(in the rows, 128 means zero)
Rotation paths and how fast each direction turns (degrees a step):
Each turn is a multiple of 5 degrees from 10 to 175, or 0.
Each row of a path follows its step; steps can be skipped.
Path 1:
step 3: [135 131 123 120 122 141 121 118 110 126 134 129 149 118 129 133 122 127
 118 130 133 132 126 130 122 141 139 124 124 120 113 127 130 128 134 150
 124 134 123 118 130 116 116 127 130 126 131 136 117 135 131 137 123 122
 133 137 123 118 126 116 125 137 114 127 131 124 112 104 123 120 126 130
 119 128 131 119]
step 4: [131 120 135 131 126 120 134 116 122 140 117 122 138 129 141 118 127 121
 112 130 146 133 137 125 132 139 145 117 125 128 134 119 128 116 137 135
 128 135 114 123 125 136 127 124 124 141 142 129 120 135 117 138 119 136
 134 148 135 129 123 117 124 128 130 127 121 135 136 114 129 129 137 119
 139 126 131 114]
step 8: [132 129 131 125 126 116 141 112 132 124 139 143 134 121 125 119 126 124
 123 140 128 130 122 111 122 129 125 125 124 120 119 125 133 138 114 136
 130 130 127 119 134 142 131 126 128 142 135 133 105 126 119 127 125 120
 129 139 127 133 133 123 128 126 113 120 122 139 133 112 118 143 120 119
 122 122 142 113]
step 12: [123 123 143 136 123 125 126 134 111 118 137 136 139 121 117 115 129 126
 132 122 132 127 144 123 117 125 142 131 111 131 115 137 127 140 127 124
 132 131 116 129 132 125 120 124 136 137 124 134 114 131 130 119 124 138
 130 138 127 126 144 126 106 135 129 129 125 123 133 110 130 133 130 109
 126 122 137 132]
step 15: [132 124 127 130 132 124 123 123 123 134 115 130 151 123 119 116 132 121
 126 128 140 131 120 129 122 124 131 128 134 135 121 126 143 126 128 132
 147 135 133 114 129 133 119 131 135 123 141 134 115 115 117 135 139 126
 144 129 131 131 122 114 121 116 111 123 120 121 120 113 129 125 125 136
 123 116 127 112]
step 20: [122 118 120 144 119 116 135 125 129 140 135 144 136 125 114 131 137 131
 113 128 130 128 136 118 131 133 134 132 136 143 131 123 119 141 138 144
 129 143 120 117 134 138 119 129 129 137 132 132 122 129 126 131 123 113
 133 138 126 115 132 123 133 120 114 142 114 140 127 123 121 124 129 119
 122 118 128 122]
step 22: [124 133 132 118 134 126 108 114 120 130 124 119 135 125 135 114 121 124
 120 136 143 126 123 131 123 135 130 129 137 148 140 121 136 124 117 123
 126 126 117 124 124 134 119 127 117 127 130 135 120 120 154 127 132 130
 135 138 137 117 127 121 124 125 116 114 122 133 118 136 137 126 121 139
 123 123 141 120]
step 23: [126 126 135 119 131 126 123 127 116 123 129 126 132 120 125 122 120 126
 116 127 142 144 133 127 120 122 137 145 125 139 139 135 142 131 145 124
 126 118 127 129 134 117 120 115 132 122 134 148 135 138 134 138 109 135
 128 125 134 127 136 120 112 119 115 125 129 140 131 121 124 113 131 128
 127 117 134 131]
Speeds:
[129 133 125 124 124 127 127 124 128 127 126 127 128 127 129 129 127 130
 126 129 131 127 125 126 130 127 126 133 128 129 128 128 132 127 129 127
 126 129 127 128 127 130 130 132 127 127 129 128 127 125 127 127 130 128
 127 127 128 129 130 126 130 127 123 128 128 126 129 126 126 127 127 130
 126 128 129 128]  55
[130 126 125 129 129 130 126 129 128 125 125 129 126 131 131 126 129 125
 125 126 129 127 126 128 125 127 126 128 130 127 132 128 129 132 129 126
 130 130 127 127 130 128 130 127 129 126 128 130 127 128 129 128 126 128
 130 125 125 131 127 126 129 127 129 126 128 130 132 129 128 125 129 127
 127 133 127 127]  80
[127 128 131 129 124 126 127 130 127 126 128 130 132 128 129 128 129 128
 127 125 125 130 129 125 127 129 126 131 130 127 124 126 126 129 128 129
 129 127 128 125 126 127 129 133 125 125 128 123 126 127 131 129 126 128
 128 128 128 128 126 125 129 128 131 129 126 129 127 127 128 127 126 126
 129 130 129 129]  80
[126 125 131 127 129 127 125 125 125 127 126 127 128 124 129 128 126 130
 128 130 126 124 131 130 129 128 128 132 128 129 128 131 125 130 128 123
 126 129 131 125 127 132 126 128 131 126 128 126 130 130 126 128 127 127
 129 129 129 129 126 127 129 130 128 125 128 127 129 129 130 128 128 128
 129 127 128 127]  65
